In the rows, zero is written as 128.
The rows of Z fall into a few groups, and each row is roughly a mix of its group's hidden directions.
Z:
[[181 122 133 119 113 183 164 139 114  99]
 [175  97 126  97 142 157 176 161 130 118]
 [130  95  89 165 154 133 183 111 106 139]
 [129 128 121 128 104  72  59 132 126 126]
 [ 94 149  82 117 119  79  85 146 124 133]
 [ 77 161 168 107 133 144  89 150 123 151]
 [180  96 114 151 125 122 179  95 114 115]
 [143  85 134 135 138 140 190  94 123  94]
 [168 111  80 144  89 128  82 120 142 142]
 [117 135 167 121 112 149  61 164 109 127]
 [118 135 102 133  86 141  54 112 139 124]
 [102  95 122 156 116 100 187 133 105  95]
 [119 132 151 120  89  99  61 118 157 132]
 [ 58 147 126 127 112 116 120 142  83 153]
 [115 139 109 108 184 138 118  75 162 112]
 [160 147 112 112 151 148  63 113 162 139]
 [154  92  89 140 143 174 157 115 166 140]
 [102 123 162 154 109 153 155 162  72 134]
 [ 80 161 109 115  93 122  78 107 109 134]
 [108 192 128  90  99 101 110 140 110 115]
 [110 138 110 137 156 111 125  47 125 122]
 [113 108  74 161 120  78 108  98 135 129]
 [ 91 144 163 103 106 105 183 144 104 111]
 [165  74 149 161 158 128 162 133 143 150]
 [178  71 162 148 121 142 149 150 136 129]
 [143 134  94 117 141 201 150 126 140 158]
 [135 122 139 152 147  89 169 179  89 118]
 [159 130 142 136 110 117  96 203 115 131]
 [156 132 141 151 146 119  79 172 170 152]
 [ 95 100 161 151 103 139 178 160 100 128]
 [ 71 157 128 109 164 126  80 150 125 125]
 [138 122 141 143  71  72 131  97 120 102]
 [126 146 145 116  64  97  93 143 106 100]
 [148 145 138 165  98  97  74 163 118 142]
 [141  95 115 137 162 152 195 110 141 145]
 [107 181  98 100  95 124 135  81 133 147]
 [168  79 130 137 125 152 183 157 128 130]
 [163  93 137 146 143 188 168 142 132 138]
 [143  83 140 139 109 126 183  86 129  98]
 [ 86 115 137 119  90 145 113  91  81  96]
 [131  80 144 165 173 140 159 146 152 153]
 [182 111  95 104 115 161 129  98 163 109]
 [ 74 165 130 121 177 157 120 127 117 155]
 [122  95 110 172 113  70 149 152 130 105]
 [183 105 123 138 173 168 126 121 155 149]
 [ 95 129 182  81 124 133 121  97 130  91]
 [ 56 140 113 134 135 127 137  81 113 147]
 [105 158  91 135 132 165 144  65 119 120]
 [139 115 134 148 102 183 164 156  85 141]
 [180  93 129 166 122 125 145 178 114 124]
 [182 102  85 157 154 154 134 108 134 150]
 [ 91 149 116 148 169 138 174 142  83 139]
 [175  85 146 151 100 154 164 154 116 136]
 [151 112 100 117 154 115 120 118 204 140]
 [110 169 177 119 149 158 114 175 134 145]
 [122 133 158  97  99 102 194 139 114 106]
 [ 94 152 142 132 151 138 137 176  72 149]
 [ 74 169 110 129 126 116  74 135 109 139]
 [ 74 137 159  89 152 127 162 114  99 149]
 [ 53 155 127 132 145 131  99 106 130 153]
 [ 70 153 162 121 112 119  76 145 124 134]
 [ 69 160 146  99 113 118  90 129 107 154]
 [187 132  94 115 124 115  81 101 150 141]
 [ 64 165 145 121 125 113  81 111 125 129]
 [ 96 165 176 111 138 169  97 154 124 143]
 [181  98 126 137 146 180 166 133 137 141]
 [177  98  91 148 121 142  90 109 160 108]
 [205 145 135 122 111 110  94 125 146 118]
 [134 135 177 100 120 118  83 175 122  97]
 [ 70 156 122 128 154 134  98 166  96 145]
 [206 105 120 122 137 141 157 123 153 115]
 [133 152 100 128  90  61 112 142 122 100]
 [170 114 119 108 133 151 164  77 169 129]
 [ 77 137 166 110 138 179 154 124 102 131]
 [ 84 151 163 105  84  99 143 154 104 121]
 [138  98 145 150 164 188 166 131 144 142]
 [135 165 119 114 114  92  63 147 150 144]
 [159 101 117 142 162 178 159 110 159 154]
 [ 75 130 128 125 105  66  99 121 142 144]
 [165 121 135 123  68  71 134 116 129 121]
 [183  89 159 139  97 133 149 145 129  93]
 [122 182 137  78 130 163  97 114 130 152]
 [124 148 126 129 101 133  44 134 143 133]
 [127 132 158 143 175 167 134 181 100 133]
 [142  90 113 109 123 142 190  85 149 132]
 [122 183 118  95 143 117  72 110 150 129]
 [190  81  97 161 117 118 140 117 136 131]
 [196 101 128 119 140 132 153  81 139 125]
 [176 119 135 138 102 147 127 147  83  77]
 [171 107 145 134 122  88 144 111 189 136]
 [103 103 171 134 179 163 120 143 160 146]
 [194 101 127 150 118 148 133 112 110  83]
 [194 108 150 131  79 113 110 149 126 130]
 [107 157 134 118 143 121  72 135 171 171]
 [164 121 114 146 146 143 182 153  87  97]
 [163 168 103  97 100 143  78 103 131 124]
 [137 149 117 123 173 197 109 128 128 154]
 [190 115 132 116  92 172 146 141 128 100]
 [155 158 121 126 106 133  52 142 148 128]
 [104 126 196 100 121 133 119 161 164 139]
 [159  74 152 142 106 148 182 135 133 120]
 [ 75 177  97 115 124 109 119 142  88 128]
 [142 129  91 120 162 146 145  71 166 150]
 [ 80 154  65 105 142 140 126 111 122 148]
 [130 154  87 112  73 137  94  98 119 101]
 [110 117 135 103 122 122 176  90  74 101]
 [122  94 132 163 148  66 144 163 145 141]
 [196 142 132 142 108  94 171 118 135 130]
 [ 87 182 154 109 106 125  94 160 115 122]
 [134 109 159 121 174 167 169 147 145 164]
 [196 124 105 162 113 114 133 171 123 126]
 [172 103 137 142  64 102 106 146 120 131]
 [122 163 118 107 163 124  80  82 162 124]
 [145 122  98 128 101 185  89  86 139 124]
 [ 91 121 123 133 135 129 209 126 106 122]
 [116 132  94 134 181 144 184 108 147 144]
 [100  89 164 146 166 165 166 133 111 115]
 [176 142  78 118  99  89 157 116 130 122]
 [ 98 168 156  95 106 114  79 158 117 118]
 [112 111 180 137 134 152 184 158 103 132]
 [188 164 156 127 153 141 132 171 140 121]
 [130 177  99 123 113 112 115  65 153 125]
 [158  95 126 103  67  83 126 131 126 114]
 [155  81 110 167 161 137 153 166 113 146]
 [114 179 141  87 109 155  77 117 117 132]
 [160  81  87 174 123 162 123 117 136 118]
 [111 144  85 150 126 114 174 103  84  97]
 [ 94 163 101 133  94  89  87 121  98 115]
 [ 63 139 145 150 145 100 159 126  98 148]
 [165 119 134 171  81 124 112 165 141 162]
 [118 126 145 119 195 120 184 115 140 139]
 [ 66 158 163 123 137 133  97 151 110 153]
 [113 162 141 101 183 179 146 121 130 112]
 [182 105 119 153 101 167  88 143 125 144]
 [ 76 151 150 121 106 113  92 173 100 127]
 [122 108  64 150 127  89 156  93 134 126]
 [129 183  80 116 160 105  91 128 121 119]
 [121 157 134 121 104 108  54 124 157 144]
 [ 62 162 122 156 137 114 121 122  86 123]]
Here is one row from each group, named. Which group is each of the other rows in?
[133 172 135  98 110 166  66 117 127 131] | <18>
[138 137 156 160 119  57 103 151 140 120] | <58>
[118 134  91 190 128 127 110 167 143 163] | <70>
[187  80 113 142 108 127 162 128 150 146] | <32>

[164 176 164  84 149 130 132 130 104 101] | <32>
[ 77 145 110 117 113  60 142 142 122 134] | <18>
[ 96 174 152 120 135 112  98 177 148 155] | <18>
[ 51 137 138 107 132 128 136  94 101 129] | <70>
[ 71 141 127 119  83 111  86 121 103 111] | <18>
[155 119 150 119  58 120 101 151 128  96] | <32>
[131 121 148 153 163 163 193 129 100 120] | <58>
[165 153 119  97 183 164 132 111 151 146] | <32>
[193  92 102 158 117 159 136 123 123 113] | <32>
[ 74 139 165 136 152 167 143 132  93 152] | <58>
[148 112 103 134  86 119 143 114  86  71] | <58>
[121 110 141 184 111 134 102 112 176 165] | <70>
